In the rows, zero is written as 128.
Rotation paths and how fast each direction turns (degrees a step)
Each turn is a multiple of 5 degrees from 10 to 175, or 0.
Each row of a path follows its step; steps can be skipped.
Path 1:
step 0: [122 129 124 136 120 133 119 137 129 117 116 121 129 131 122 112 140 126
 128 129 132 129 123 135 126]
step 1: [127 127 128 123 127 127 126 125 125 140 130 128 129 139 126 139 143 136
 131 142 115 136 129 131 126]
step 2: [131 119 131 122 122 129 115 120 132 118 118 135 122 133 121 128 131 113
 125 119 127 132 126 121 134]
step 3: [129 128 115 122 131 122 122 124 126 123 140 126 130 139 134 131 133 125
 127 129 125 118 132 145 115]
step 4: [129 132 124 133 116 125 120 125 125 137 119 115 123 137 119 130 121 130
 125 117 127 131 112 126 127]
step 5: [135 118 122 130 123 119 126 130 137 137 128 138 127 126 144 142 130 122
 127 137 126 120 124 125 124]
step 6: [145 127 131 124 123 126 124 142 125 127 125 115 135 129 123 121 128 114
 130 121 135 125 128 129 131]
step 7: [119 121 131 116 128 122 132 131 138 133 124 119 130 129 126 130 123 135
 129 143 125 121 121 137 117]
step 8: [137 121 128 126 125 130 138 131 132 130 119 129 128 135 116 144 129 131
 123 119 140 132 129 124 139]
step 9: [137 119 135 134 141 131 127 118 140 125 135 128 130 124 125 130 123 120
 123 134 128 118 132 136 116]
step 10: [129 129 125 127 127 126 136 129 123 130 131 118 127 136 128 125 110 127
 128 123 141 145 127 139 130]
Directions:
[128 130 131 128 128 127 124 130 130 126 128 125 129 131 131 123 127 130
 133 125 131 127 131 134 125] : 110
[128 129 130 126 125 132 127 134 129 128 127 131 133 130 124 127 128 129
 131 134 129 126 128 126 129] : 55
Path 2:
step 0: [129 123 130 134 137 141 116 137 142 144 122 135 122 132 134 128 117 125
 134 133 126 130 119 125 121]
step 1: [142 122 134 112 133 140 121 116 132 124 126 127 128 132 134 127 131 118
 125 134 137 123 126 145 126]
step 2: [125 130 129 126 144 132 128 123 137 117 128 133 123 121 129 118 142 127
 137 128 115 123 134 126 112]
step 3: [126 129 130 116 129 120 126 114 132 140 113 136 124 119 137 124 123 126
 126 122 128 132 146 123 128]
step 4: [129 140 124 117 145 123 131 140 127 135 124 128 133 113 136 130 130 127
 142 133 131 126 125 135 139]
step 5: [128 117 129 124 136 141 132 139 130 135 117 131 129 127 137 135 136 114
 120 116 122 130 121 119 133]
step 6: [130 126 146 125 136 136 119 125 130 131 115 128 140 124 124 123 129 127
 129 141 139 134 118 122 119]
step 7: [132 131 116 122 147 136 117 129 138 126 123 132 125 140 128 127 132 130
 121 132 127 138 135 139 118]
step 8: [126 131 138 122 133 124 138 116 134 129 125 148 120 129 138 126 125 116
 131 134 120 124 124 137 119]
step 9: [122 124 119 121 139 126 122 128 128 129 119 119 131 116 136 116 120 116
 133 127 127 112 139 129 122]
step 10: [140 141 125 123 132 141 128 126 117 130 116 137 126 112 137 124 137 127
 129 121 125 133 129 124 135]
Directions:
[127 130 125 131 129 130 128 129 125 127 127 131 129 131 127 126 123 124
 123 133 128 127 126 130 124] : 45
[128 124 130 126 127 128 131 131 127 126 130 124 128 129 131 128 128 122
 130 126 128 123 124 131 128] : 95
[130 129 131 134 129 133 127 129 131 128 127 125 130 130 127 133 128 125
 130 127 132 132 127 127 131] : 60
[127 127 129 126 132 127 124 127 124 127 128 125 129 127 127 126 124 130
 127 128 136 126 130 132 131] : 130
Path 3:
step 0: [127 128 128 137 111 132 138 126 132 123 126 128 137 121 131 121 126 125
 117 123 129 116 127 128 133]
step 1: [132 128 131 130 116 115 129 119 118 125 126 113 125 133 118 128 127 123
 124 128 129 122 128 120 124]
step 2: [123 117 141 127 127 117 126 134 123 131 121 121 138 130 137 121 125 126
 127 120 125 120 130 127 131]
step 3: [132 127 120 132 124 129 123 130 117 120 128 123 128 124 144 127 122 120
 126 127 123 123 137 117 122]
step 4: [137 119 128 135 123 118 114 125 128 134 122 125 125 128 130 129 120 130
 127 127 119 140 130 123 136]
step 5: [123 129 135 125 116 128 124 128 133 133 128 133 131 121 146 138 123 137
 119 126 129 128 132 124 126]
step 6: [127 127 116 135 116 127 135 127 129 124 125 115 125 117 126 134 121 133
 118 130 130 133 133 129 133]
step 7: [124 127 137 120 111 123 131 124 132 132 132 122 132 129 122 130 116 121
 122 124 120 130 120 129 133]
step 8: [129 129 129 120 119 120 133 137 114 125 125 123 131 127 132 123 118 129
 118 128 140 122 127 131 121]
step 9: [134 123 130 133 124 132 122 131 122 121 123 116 141 134 125 124 119 116
 124 134 123 129 138 132 132]
step 10: [129 122 136 128 122 129 120 126 118 123 121 130 129 137 138 128 120 129
 124 132 122 132 116 117 123]
Directions:
[126 123 123 129 128 129 127 130 124 132 127 126 127 130 124 126 128 131
 128 125 133 131 130 127 132] : 155
[132 123 132 125 128 126 129 123 128 128 129 127 128 131 124 132 125 129
 133 129 125 130 126 126 130] : 130
[122 128 130 128 128 127 124 129 128 130 126 129 125 134 129 130 128 126
 126 126 126 127 123 132 132] : 135
Path 4:
step 0: [132 127 137 125 143 132 125 128 122 116 136 137 117 130 124 120 127 142
 130 131 119 133 131 125 130]
step 1: [127 136 123 134 133 125 119 120 126 119 124 124 131 131 118 129 130 119
 144 129 117 128 114 132 132]
step 2: [120 124 116 144 122 126 131 133 124 128 116 126 131 126 137 135 118 123
 126 131 128 135 121 120 119]
step 3: [132 113 139 129 132 133 139 133 123 135 120 129 123 138 129 133 126 134
 128 113 130 129 138 122 126]
step 4: [125 133 126 127 136 125 130 122 124 138 140 126 117 137 124 120 144 124
 139 123 137 129 131 133 130]
step 5: [128 124 119 137 127 129 117 116 123 129 142 142 127 122 136 127 122 130
 132 143 130 133 125 130 133]
step 6: [144 123 140 132 129 124 129 121 130 121 113 139 132 123 124 141 125 125
 127 131 126 134 121 130 128]
step 7: [129 139 126 131 123 124 130 142 123 130 114 129 132 130 123 122 139 127
 130 117 131 141 128 134 118]
step 8: [129 131 125 141 133 138 130 135 123 140 135 129 130 129 138 112 125 141
 128 121 123 123 126 125 129]
step 9: [130 129 131 132 144 133 134 117 121 124 129 128 116 119 125 132 134 129
 130 132 126 120 128 115 142]
step 10: [124 124 121 123 124 134 118 129 123 124 127 129 130 126 125 141 141 117
 142 135 123 141 126 124 126]
Directions:
[131 127 128 135 132 129 129 127 123 129 126 132 126 129 129 128 131 128
 132 127 127 133 126 127 127] : 0
[131 124 128 127 128 130 128 125 127 130 135 127 126 127 128 131 133 126
 126 132 126 129 133 130 126] : 65
Path 5:
step 0: [124 130 137 128 137 130 133 125 128 138 138 140 130 126 121 129 142 139
 134 119 128 132 132 134 128]
step 1: [129 130 129 129 134 141 136 123 130 133 131 124 132 119 137 124 135 138
 136 129 130 133 115 121 119]
step 2: [121 126 137 124 125 136 122 138 138 136 132 134 117 129 137 128 132 127
 138 135 139 131 122 127 129]
step 3: [125 140 127 130 123 132 123 131 127 135 138 136 123 129 122 135 142 143
 125 128 134 135 132 127 124]
step 4: [121 133 124 132 127 129 136 128 123 133 141 129 140 119 131 127 129 136
 136 137 133 136 115 131 126]
step 5: [120 131 128 120 123 134 125 132 132 132 135 130 123 119 133 120 120 130
 132 133 143 130 127 113 130]
step 6: [125 127 133 130 118 132 115 139 119 123 135 135 127 121 120 133 134 138
 125 131 140 129 132 130 127]
step 7: [128 129 119 130 126 115 131 129 112 130 139 134 129 120 128 133 128 138
 135 135 127 128 120 119 124]
step 8: [131 126 128 126 125 126 131 130 125 130 124 132 134 127 129 125 115 126
 133 142 148 132 131 117 123]
step 9: [129 126 137 121 128 123 116 126 121 129 130 138 128 119 119 129 125 135
 132 126 141 121 137 129 134]
step 10: [139 126 125 128 128 129 126 124 116 128 129 131 135 116 125 138 130 136
 132 131 127 115 123 122 115]
Directions:
[126 132 125 128 126 130 124 124 134 133 129 127 128 127 131 129 129 128
 127 130 128 125 127 133 126] : 35
[129 130 131 131 130 131 126 132 127 132 129 126 123 129 126 127 125 127
 127 129 130 127 135 130 130] : 115
[131 131 132 122 125 126 125 130 130 125 129 130 125 130 123 125 130 128
 126 128 129 126 125 130 127] : 110
[125 124 129 129 126 127 127 128 134 128 127 135 129 129 128 127 128 129
 124 126 130 130 134 126 126] : 120
Path 6:
step 0: [135 120 127 145 139 129 124 124 124 123 126 129 131 131 108 119 126 127
 115 131 122 122 127 128 133]
step 1: [120 132 129 132 120 134 124 131 140 132 131 132 130 119 114 140 128 136
 126 108 120 125 129 128 129]
step 2: [121 130 135 121 145 130 131 137 128 138 130 134 138 143 128 124 117 138
 120 128 123 133 127 133 131]
step 3: [123 132 125 128 130 125 120 135 128 133 119 134 148 121 131 127 135 126
 128 124 142 115 125 119 135]
step 4: [117 132 121 133 131 119 128 116 124 119 133 128 134 132 122 125 131 132
 108 133 129 118 129 139 120]
step 5: [131 128 134 131 123 138 110 120 121 129 115 128 132 136 116 136 137 132
 128 114 123 128 127 133 129]
step 6: [121 143 136 122 126 117 123 136 140 126 128 123 132 134 119 122 120 140
 126 124 133 141 131 132 127]
step 7: [125 130 135 119 127 143 133 118 130 128 120 127 147 135 131 122 126 133
 131 135 137 120 125 120 134]
step 8: [109 133 121 123 130 118 125 121 124 121 117 132 120 126 132 122 126 131
 129 121 138 116 129 130 116]
step 9: [128 118 132 121 126 128 123 118 113 119 114 120 134 125 123 134 131 132
 117 135 123 139 131 132 126]
step 10: [133 133 128 126 114 119 125 123 137 130 117 129 130 125 118 126 120 130
 145 124 132 134 125 145 127]
Directions:
[125 132 128 126 125 121 131 129 131 130 129 126 125 125 129 126 132 129
 125 124 127 128 128 126 127] : 155
[129 128 131 130 125 127 132 125 123 133 125 131 130 131 126 124 131 128
 129 129 124 129 125 124 128] : 155
[130 128 132 129 126 128 131 133 132 129 125 128 131 130 130 131 128 132
 131 127 125 132 130 132 128] : 85
[131 128 125 131 128 126 126 125 131 128 126 127 129 128 127 129 134 124
 125 130 129 132 124 133 125] : 70
Path 7:
step 0: [120 128 123 128 124 125 137 138 123 132 117 137 127 130 135 132 118 135
 119 126 130 123 133 125 127]
step 1: [125 128 130 125 129 129 133 124 125 123 127 126 124 122 137 142 123 126
 134 117 135 129 139 128 119]
step 2: [132 125 135 130 136 135 122 132 118 126 134 135 123 121 130 136 122 129
 132 131 122 128 136 139 133]
step 3: [131 138 132 134 123 129 124 126 128 129 138 135 134 133 141 123 130 129
 127 130 118 129 141 129 130]
step 4: [130 139 130 123 119 127 129 133 133 123 127 134 139 128 131 132 131 127
 138 142 132 121 128 131 127]
step 5: [126 118 130 129 122 124 139 126 128 128 139 124 126 132 129 127 122 132
 131 144 134 123 129 133 124]
step 6: [136 122 126 135 135 130 127 119 134 120 132 125 132 126 122 119 127 133
 130 127 133 117 135 131 118]
step 7: [122 131 133 134 131 135 123 132 118 123 127 123 135 125 125 117 132 132
 119 127 128 118 120 137 127]
step 8: [121 132 113 133 116 125 130 135 130 124 125 124 123 131 131 122 129 125
 124 121 122 120 127 136 124]
step 9: [118 129 127 132 131 122 131 134 140 131 124 125 123 116 129 137 125 122
 127 123 135 117 128 132 130]
step 10: [122 124 127 130 133 138 121 128 127 134 132 127 109 129 137 131 129 131
 131 127 136 123 132 127 131]
Directions:
[129 126 128 125 131 126 129 128 128 130 127 128 128 128 123 127 132 125
 128 128 125 135 125 122 128] : 0
[126 128 132 130 132 124 133 127 124 131 128 127 127 134 132 126 129 126
 127 128 129 127 127 130 131] : 155
[126 127 124 127 125 123 127 132 133 127 127 132 131 128 133 129 129 125
 125 132 130 129 126 127 129] : 80
[128 130 132 131 130 128 128 128 132 127 125 125 135 127 128 129 129 124
 131 124 131 128 131 126 127] : 135
Path 8:
step 0: [123 127 126 128 126 140 124 130 133 133 131 133 120 129 132 123 124 138
 121 139 122 136 132 123 117]
step 1: [124 130 145 124 120 129 129 129 124 135 136 126 121 123 134 125 128 119
 120 133 137 132 129 128 122]
step 2: [121 131 135 122 123 140 123 123 133 140 126 127 130 130 137 131 124 135
 130 127 123 133 117 124 119]
step 3: [127 140 129 130 125 130 123 136 121 139 130 130 119 129 127 118 124 128
 116 134 130 136 124 129 121]
step 4: [125 122 144 121 121 133 116 130 121 133 121 124 122 127 134 132 132 131
 124 128 128 130 127 119 123]
step 5: [121 141 133 123 126 132 115 130 132 135 130 127 129 135 130 125 126 127
 125 138 131 127 113 129 131]
step 6: [123 127 128 130 131 138 117 133 129 133 120 134 118 132 133 126 130 131
 116 133 130 137 135 120 124]
step 7: [124 129 141 118 127 130 120 126 126 134 128 124 124 129 133 136 125 120
 116 135 138 124 125 133 128]
step 8: [123 137 129 121 129 140 120 122 135 132 120 137 125 139 138 127 124 130
 125 126 125 127 123 123 121]
step 9: [118 139 126 119 129 130 126 131 117 135 124 129 120 128 126 127 128 125
 111 133 133 132 134 131 124]
step 10: [124 127 137 114 126 131 121 120 129 127 119 119 117 131 132 131 128 130
 124 126 127 122 125 121 118]
Directions:
[126 130 128 125 128 129 134 123 129 128 132 132 125 129 132 132 126 128
 127 130 127 127 133 129 128] : 45
[131 126 128 131 129 130 129 126 130 132 126 130 131 127 130 129 124 125
 125 123 132 130 127 132 125] : 65
[132 131 126 127 133 129 126 125 129 125 128 133 127 125 128 124 124 129
 130 131 127 131 125 127 127] : 130
[124 129 125 125 124 127 121 128 129 128 131 129 125 125 133 128 129 128
 125 126 128 129 127 129 126] : 0
Path 9:
step 0: [131 111 123 131 124 137 115 132 124 121 128 129 136 121 125 128 123 135
 128 131 115 127 122 129 134]
step 1: [134 130 146 131 121 112 125 131 130 125 129 126 120 133 130 122 133 122
 126 134 129 136 134 130 133]
step 2: [128 130 124 128 135 135 125 123 136 121 128 122 123 139 117 137 126 147
 126 124 131 121 133 134 126]
step 3: [133 119 135 131 123 132 131 130 118 132 130 124 139 127 130 134 134 128
 139 129 112 128 127 123 139]
step 4: [124 133 136 127 127 128 121 127 138 122 138 122 121 130 129 126 140 123
 124 142 129 136 134 131 117]
step 5: [132 115 125 132 131 126 115 122 131 125 126 120 133 129 113 129 123 133
 135 119 132 118 123 131 128]
step 6: [132 122 132 122 120 118 135 129 120 128 131 128 134 134 129 131 132 132
 123 141 122 139 128 130 142]
step 7: [128 133 130 131 133 137 112 137 136 116 133 131 112 131 125 125 130 134
 130 131 122 128 134 130 127]
step 8: [138 119 143 138 127 124 133 122 127 126 124 116 134 130 125 137 128 129
 132 116 126 124 126 128 129]
step 9: [121 132 125 119 122 130 130 122 132 135 136 123 133 133 125 128 140 140
 129 142 124 135 139 129 130]
step 10: [132 120 126 134 137 133 110 134 126 122 132 127 123 126 120 132 133 119
 135 134 122 121 119 126 126]
Directions:
[126 134 127 127 131 127 125 129 126 125 126 130 124 127 122 131 131 126
 130 129 130 129 130 131 125] : 135
[130 128 126 134 132 128 128 128 128 126 128 127 125 133 130 122 131 124
 128 129 129 127 129 128 127] : 120
[133 129 124 129 130 128 123 126 130 131 128 128 129 129 128 131 124 126
 127 126 122 126 127 132 126] : 140
[125 126 125 129 127 126 128 130 126 126 133 134 129 127 131 131 134 129
 126 126 125 125 128 129 128] : 110
Path 10:
step 0: [115 134 130 132 139 130 127 126 127 129 139 135 138 126 129 131 117 126
 127 128 131 123 143 135 124]
step 1: [131 134 121 121 131 135 130 119 126 115 134 129 119 133 133 132 129 120
 134 125 138 125 141 133 123]
step 2: [117 135 130 128 124 119 126 121 132 126 131 127 120 121 143 130 124 129
 129 117 130 132 138 123 119]
step 3: [132 136 142 127 122 126 133 116 132 129 123 127 121 130 137 123 122 121
 140 131 125 131 134 135 133]
step 4: [123 132 130 126 121 125 123 117 132 134 136 140 131 136 140 121 125 131
 123 134 117 121 130 132 123]
step 5: [129 138 130 120 130 133 121 117 130 130 117 130 130 137 127 136 119 133
 129 131 132 113 135 130 127]
step 6: [128 127 120 119 129 115 133 118 136 131 131 125 126 134 138 137 137 132
 127 125 135 114 127 129 127]
step 7: [130 135 123 132 128 121 135 119 125 142 112 126 131 124 140 129 123 123
 126 125 134 126 129 123 132]
step 8: [139 133 127 132 125 118 138 119 122 130 132 134 123 131 132 126 122 123
 131 129 120 118 113 126 129]
step 9: [130 132 132 120 118 128 124 123 117 145 122 138 130 126 122 134 127 126
 121 124 124 123 122 128 119]
step 10: [134 132 127 113 132 127 129 122 133 136 131 129 131 131 120 133 122 135
 134 125 137 128 111 132 129]
Directions:
[130 130 125 130 122 126 129 130 127 128 128 126 127 123 129 128 127 124
 134 129 126 129 128 125 124] : 65
Path 11:
step 0: [141 134 124 123 128 135 128 131 127 129 121 124 137 137 131 120 135 135
 125 129 119 122 135 129 123]
step 1: [131 135 118 124 137 126 127 118 126 128 133 132 122 120 137 124 124 124
 129 124 134 119 137 136 126]
step 2: [131 132 119 130 115 128 128 125 128 136 115 128 136 127 124 129 124 136
 125 125 137 127 124 136 124]
step 3: [142 131 127 130 141 121 125 128 121 126 124 138 130 134 120 127 132 131
 132 128 126 129 133 133 117]
step 4: [120 134 118 125 126 131 123 120 123 122 132 130 133 134 129 120 118 131
 134 114 130 124 131 126 123]
step 5: [140 139 134 129 118 127 127 123 130 135 118 121 132 124 123 127 126 123
 133 123 125 125 137 130 124]
step 6: [133 126 124 121 138 129 128 128 127 124 122 131 124 128 125 123 133 133
 116 115 135 122 137 127 123]
step 7: [130 133 121 116 124 131 135 122 127 131 130 132 145 129 136 126 130 125
 134 126 131 125 128 133 120]
step 8: [133 140 121 134 132 127 126 123 125 137 114 129 123 129 133 121 128 136
 128 132 122 125 136 135 128]
step 9: [136 130 118 123 129 130 122 124 125 120 130 132 127 125 117 126 120 126
 126 124 140 123 127 140 124]
step 10: [135 130 120 136 121 120 129 129 126 133 125 132 140 134 130 133 127 134
 133 118 128 128 132 125 117]
Directions:
[124 128 128 124 121 126 129 130 125 126 128 132 126 131 129 127 128 124
 128 126 130 125 126 131 130] : 140
[126 125 130 125 131 125 132 128 126 130 126 133 133 130 127 129 133 130
 128 127 130 131 125 126 124] : 95
[128 128 123 134 129 125 126 128 126 128 129 132 127 129 126 130 125 131
 130 133 130 129 124 133 128] : 55
